Rows are one point carried round by a steady rotation, each followed by how many ticks it has turned.
The counts run from 0 to 771.
[ 20.6  13.1 -22.6 -11.7  -7.3   0.7 -16.8  28.4 -14.0  15.9 -18.6 -20.9
  15.4   5.4   0.1   4.2  -2.0   7.2  -3.6 -10.8  -4.3  19.7   1.7   9.7
  -0.2 -10.9  19.4  31.7  15.8  -5.8   5.2  13.8   0.8   1.0   6.9 -18.6
  -1.5  -9.4  -8.5] -> 586
[ 25.7  20.7  -9.1   7.0 -21.1 -11.0   7.8  10.4   8.3   2.5   8.2   2.7
   6.3  -4.9  21.1   7.4 -13.3   4.8  12.7  -7.6   4.1   9.8 -20.6  10.0
 -21.1 -27.9  30.7  30.7   5.1   0.3  13.5   3.6  -6.3  -9.5   3.7  -9.6
  -9.9  -2.4   4.7] -> 233
[ 16.9  21.3 -40.9  -8.4  23.2  10.4 -28.5   3.0   9.7  16.1   6.7  -5.8
   9.9  -7.9  -2.3  12.8  -0.4  -1.0 -10.9   4.5   3.2  25.0 -11.6  13.3
  -0.5  -6.0   2.7   6.0  -1.7  11.7   9.9  17.4 -11.6 -27.5   5.9  -0.4
 -16.2 -14.6  -5.2] -> 500
[ 14.7   3.3 -13.0 -14.1   7.5   2.2 -15.0  16.1   2.5   1.8  14.6  -1.0
  13.6   5.6   0.4  13.0 -20.0   8.1  18.9  -0.4   7.9   0.7 -10.3   1.9
  -8.0 -12.2  27.6  37.7  -1.4   7.4   0.9  24.2 -13.6 -22.6   9.1  -6.4
 -15.5  -7.4  -3.4] -> 207
[ 18.7  25.0 -21.0  -7.9   6.1   2.5  -9.0  -7.4  -5.4   6.5  14.7 -10.2
  13.6  13.7  -8.7  -4.9 -17.5  12.5   3.6   2.4  -1.7  16.4 -12.9   0.5
  12.5 -21.2  14.2  26.2  -0.9  10.7  21.6  13.5 -14.8 -14.3   3.8 -10.4
  -6.1 -28.5 -21.4] -> 419
[ 15.9  14.9 -33.1   3.6   0.5   5.1 -22.2  10.6  19.7   6.0  -7.6  -3.4
  17.4  -0.4  15.4  -1.6 -33.7   1.7  12.5 -18.4  12.7  15.2  -8.2  25.8
 -11.2 -21.9  11.5  20.3  -6.9  -0.4  -8.6   6.9  -8.6  -4.9   1.1  -5.8
 -10.2   0.8   1.1] -> 401
[ 25.7  16.1 -17.4  -5.9   5.2  -4.9 -20.0   0.6  -6.3  16.1   0.0 -11.5
  21.9  18.7  -0.2 -12.1 -10.4  11.6   7.5  -6.6   3.9  22.1  -8.5   3.6
   5.1 -25.2   3.8  24.6  -1.9  16.7  11.1   7.0 -16.2 -21.2  12.9  -5.4
 -11.7 -19.3  -6.6] -> 418
[ 30.2   8.0  -6.8   9.7 -13.7   0.6 -33.2   6.0   6.2  21.5 -18.2 -10.5
  22.8  10.7   7.3   5.4 -14.2  15.9  10.4 -13.9   5.3  17.6 -12.0  13.0
  -2.6 -25.5  25.1   6.8  10.5   2.8   1.5   6.6  -3.1   3.3   8.1  -3.2
 -13.7   7.0   4.1] -> 246
[ 18.5  12.8 -28.4 -13.0   0.7  -1.0 -18.3  12.3  17.7   6.9  -0.5 -11.2
  16.9   4.6  10.3  -1.0 -19.6   4.9   8.1  -4.5  24.6   7.0 -10.9  20.6
  -6.4 -17.1  13.5  29.8   0.2  -1.2  -2.2  20.9  -6.4 -14.6   7.9 -15.5
  -6.9  -5.3   2.0] -> 402
[ 17.8  19.2 -48.7  -1.0  -4.3   7.3 -11.4  -9.2  19.9   1.2  -0.6   3.5
  -4.7 -28.1  14.0   3.5 -10.3  -8.0 -12.5 -12.9  -7.7  30.2  -8.0  17.2
  -8.9 -17.5  -0.8  13.4   9.4  -8.8   6.0  -3.4  -0.4 -10.5  -5.2  -3.6
 -13.4 -15.9  -1.9] -> 397
[ 20.6  19.2 -11.0 -10.1 -25.1 -11.7 -15.5  -0.9  -5.3   3.3  -4.8  -0.6
  17.1  -8.9  24.3   2.6  -4.4   6.5   5.5   4.7  -2.8  26.9 -15.4   5.9
 -18.9 -24.7  33.5  19.6  16.7  -8.5  19.6   4.1  -0.9  -9.0   0.2  -2.2
  -9.4  -6.9 -10.5] -> 364
[  8.3   8.3 -33.4  -5.2  12.3  15.3 -28.7   8.2  16.4   6.1  14.2  -1.9
  14.0  -8.2  -8.8  16.9 -12.3  -0.6   1.4   3.3   9.8  12.8 -10.1  19.5
 -14.9  -4.2  25.9  21.0  -5.3  -3.1   6.6  17.1 -10.2 -18.1   0.9  -7.8
 -12.3   1.9  -1.7] -> 386
[ 25.3   3.9 -10.7   2.6 -20.5  11.0 -15.7  -6.3   8.2  -0.8  -5.4   1.1
  11.5 -23.9  15.5  20.9  -8.2  -0.1   4.4 -15.1  -9.4  23.6 -10.7   5.5
 -26.0 -33.1  25.6  23.5  12.6 -10.7   0.8   9.9   6.9  -2.6  -0.8  -2.7
 -21.6   4.6  -2.3] -> 674
[  9.2   5.4 -23.5   0.9  -2.2   9.2 -20.2  19.5   9.3  -4.9  -8.5  -6.9
  13.1 -10.8  14.7  10.4 -40.7   3.2  17.8 -16.3   2.1  19.7  -9.0   9.7
 -20.0 -12.8  16.5  26.5   1.2  10.6  -6.8  22.2   3.8   3.5   1.7  -8.6
  -6.4  -4.2  -4.2] -> 506
[ 18.8  32.7 -39.8   3.2  -1.9  -1.2  -2.5   3.5   1.3   9.0  16.9   1.6
 -10.5  -4.1   4.7   7.8 -18.3  -3.9  -2.6  -9.2  -4.0  16.5 -20.1  -6.1
   0.5 -13.9   6.3  17.1  12.3   8.4  20.5  -3.1   6.9 -16.7  14.5 -13.5
  -2.3 -24.2   3.0] -> 526
[ 22.3  16.6 -24.7  10.2  -3.1  11.4 -28.2  21.0 -13.6  17.6  -5.2   2.7
   2.5  -3.5  -1.6  25.0 -14.9   5.2  -4.3 -16.0 -25.8  28.8 -14.1  -4.6
  -0.8   5.5  21.4   1.9  21.4   8.9  16.3   2.0   0.9  -0.8   2.1  -2.3
  -3.6  -6.8   0.1] -> 253
[ 22.7  11.0 -10.9   4.4 -17.5   5.1 -26.5  13.8 -14.0  14.2  -8.6  -1.6
   5.9   5.9   9.7  13.9 -27.3   6.4  10.5 -26.5   2.0  13.2 -16.6  -2.5
 -16.3 -15.5  32.1  11.7  18.4   0.3   3.4   7.9   7.4   7.1  10.1  -8.3
  -4.7   2.8   1.2] -> 245
[ 22.8  20.5 -45.2  -2.0   8.7   2.6 -16.3  -4.1  16.5  10.5  13.3   4.9
   3.8  -3.3   8.0   1.7 -14.4  -2.8 -11.4  -9.0   4.7  10.3 -19.4  21.7
   6.6 -22.3   2.3  17.5  -4.7   6.8   4.4   3.8 -21.3 -24.8   2.3   1.5
  -3.1 -19.0  -1.4] -> 630
[ 20.9  15.7 -37.8   6.5  14.7   5.3 -23.2   3.0  18.7   9.1  13.4   5.7
  10.0  -6.9  10.0  12.3  -8.7  -4.5   2.4  -7.6   8.1  14.9 -13.7  12.3
   0.0 -19.3  -1.7  16.9   2.2  -0.2   2.9   3.8 -10.0 -23.8   5.0   0.1
 -23.6  -7.7  14.5] -> 736
[ 20.4  20.9 -37.4  -0.6   1.6  -1.0 -20.4  15.4   8.7  15.6 -13.0  -4.1
  11.9   1.0   8.6  -8.7 -12.2  -2.4 -16.4 -14.5  -4.0  24.0  -6.4  28.7
   4.1 -11.3   5.0  18.6   1.5   9.0   5.2  11.4 -14.4  -7.1  -4.4   3.9
   6.0 -14.6  -5.5] -> 173
[ 10.9   1.1 -40.1   1.3  -3.7  12.1 -30.7  -1.9  10.5  -7.0  -0.1  12.8
   4.5 -24.6   4.0   5.8 -22.9   3.2  -3.2  -7.0 -12.0  29.1  -6.1  -1.1
 -19.0 -14.5  11.4  15.4  21.3 -10.2   6.4  -3.7   0.6 -12.4  -6.4   6.3
 -12.8 -11.1  -7.7] -> 723
[ 15.4   8.0 -21.5   6.8 -20.0  15.8 -36.1   7.5  -5.7   9.1  -0.8   9.7
   4.9  -8.3   6.1  26.7 -23.8   9.3   1.6 -19.8 -10.3  13.8 -15.0   0.3
 -10.8  -9.5  39.8   6.8  18.1  -2.9   9.9   1.2   1.5   4.3   2.4  -1.3
  -6.2   5.8  -6.8] -> 139
[ 23.1  28.6 -38.4   0.4   7.1  -6.2 -10.5  12.7  -1.1  23.3  10.6 -14.6
  12.7   1.9  -9.3   3.2   4.8   0.0 -13.0  14.4   0.5  25.5  -9.1  15.3
   7.3  -4.2  18.9  13.1  10.1  -2.4  27.3   6.8 -14.2 -14.9   5.7 -10.1
  -4.8 -14.1  -6.4] -> 590
[ 28.8  12.5 -18.6  12.9  -3.3   5.8 -11.0  22.9  -9.3  13.0  -0.2   3.0
   4.8  -3.9   6.8  23.0 -13.5   0.7  -9.2 -20.3 -26.1  24.6 -13.4   7.9
  -8.9  -3.1  20.3  20.6  -3.8  30.4   1.9  23.3 -11.4 -10.3  -2.4   6.4
   5.5 -11.0   2.9] -> 563
[ 16.3  16.5 -39.4  -1.3   1.4   6.5 -13.4  10.6  13.0  18.0   8.1  -4.7
   2.1 -19.5   6.1  25.5   9.8 -11.1 -13.6   3.4   0.3  22.0  -5.4  17.8
  -8.2 -13.0   8.2  20.8  16.0 -16.7   8.0   7.1  -2.6 -12.6  -0.9 -13.8
 -17.2   0.0   9.8] -> 47
[ 22.0  21.1 -11.9  -2.7   1.0   9.2   9.8   1.1  -7.9  10.8  20.0 -12.2
   3.3   3.8   4.6  20.0   0.7   1.0   7.4  -6.1  -9.7  16.3 -17.9  -6.6
  -8.3 -18.2  23.2  31.4  -3.4  15.5  18.7  30.5  -3.1 -19.9  11.9  -7.0
 -12.2 -12.3  -4.7] -> 444
[ 26.4   7.2 -17.6  -3.9  -8.8  -4.5  -0.2   5.6  16.1   1.7   9.6   2.4
  13.1  -8.8  21.0  13.4  -6.5   3.3  12.0  -2.1   1.4  15.5 -13.2   3.6
 -21.4 -30.1   8.2  24.9   6.9   3.0   2.0   9.9  -6.0 -23.1   9.5  -7.2
 -22.3  -1.2  15.3] -> 103
[ 23.0  29.1 -25.0  15.3   4.7   2.2   6.9   9.3   4.3  17.5  16.9  -8.7
   3.0   1.3  -7.3  22.3   0.9  -6.7 -10.5  -6.9 -14.7  23.5 -16.2  15.6
   9.8 -11.0  19.9  23.4  -7.2   3.6  20.3  14.5 -10.6  -8.1  -1.0 -18.2
   5.2 -13.1  -0.9] -> 460
[ 23.5  13.5 -32.0   5.1  -3.2  13.3  -3.5  13.2   1.7  25.1   9.7   1.4
  -4.9 -10.0  -9.7  22.1   7.8  -9.9 -16.1 -16.7 -12.2  14.4  -5.1   7.2
  12.5 -15.3   3.6  27.5  18.6  -6.4   3.3   4.4  -3.5  -4.6   4.0 -13.1
  -9.7 -17.5   3.5] -> 227
[ 30.3   6.1 -25.7  17.7   7.2   3.5 -23.2  -3.5   2.8   7.8   6.9  14.5
  25.3   0.9  -1.5  12.3 -13.7   8.2  -3.3  -5.4 -18.0  18.2 -11.7  13.9
   8.1 -16.1   1.7  17.9   4.1  19.7   9.1   4.7 -26.0 -15.9  -2.8   7.1
 -15.4 -14.6  -1.3] -> 434
[ 24.2  12.0  -6.6   7.6  -8.0   9.2  -2.7  17.0  -4.0  16.8  -4.6 -21.9
  10.6   2.2  -0.9  23.0  -6.1  -3.5   0.1 -23.7  -9.6  22.0   0.0  14.6
   0.3 -20.1  19.5  37.3   6.0   4.8  -0.2  28.2   4.8   9.4   4.9 -22.4
  -2.2  -9.2  -7.4] -> 456
[ 19.0  -1.5 -21.5   4.5  -7.3  19.9 -11.9  22.8   5.0   9.7  14.3   8.0
  -3.9 -17.4  -9.2  26.5 -18.7  -5.8  -3.6 -26.5  -5.4  10.7  -8.0   4.2
  -8.5 -10.1  27.8  30.0  12.3  -1.2  -3.9  12.1   1.1  -3.3  -2.7  -8.1
  -2.2  -1.2   6.3] -> 334
[ 16.3  25.7 -31.3   5.2  12.7   9.2 -26.4  -3.5  -2.3  17.2  12.0 -11.5
   9.5   0.1 -14.9  21.1  -3.3  -0.7  -7.2   7.5  -7.3  21.9 -17.5  11.0
   7.9  -6.4  27.5   3.5   2.6   3.6  24.8  13.4  -9.0 -12.5   3.8  -6.6
  -7.5 -11.7 -12.3] -> 370
[ 18.4  17.1 -29.3  13.6   8.3  15.9  -7.5  -6.7  11.7   8.0  31.4   2.1
  -6.9  -7.4  -1.1  27.6 -25.3  -4.9   7.0 -11.5  -0.5  13.3 -23.0   0.1
  -9.9 -18.7  17.9  12.1  -0.6   9.0  10.9  12.0  -0.9 -15.2   8.6 -11.5
 -14.8  -6.4   9.3] -> 216
[ 25.1  16.5 -21.6  19.4 -14.9   6.5 -11.4   2.5  -0.9   9.4   9.1   2.4
  -1.6  -7.7   2.2  26.8 -21.7   1.6   9.2  -9.9 -10.0  12.8 -16.2  -5.2
  -3.4 -22.6  23.0  12.8  23.7 -15.3  11.3  -8.5   9.8   4.1   7.7 -17.9
 -14.1  -6.5   8.0] -> 763
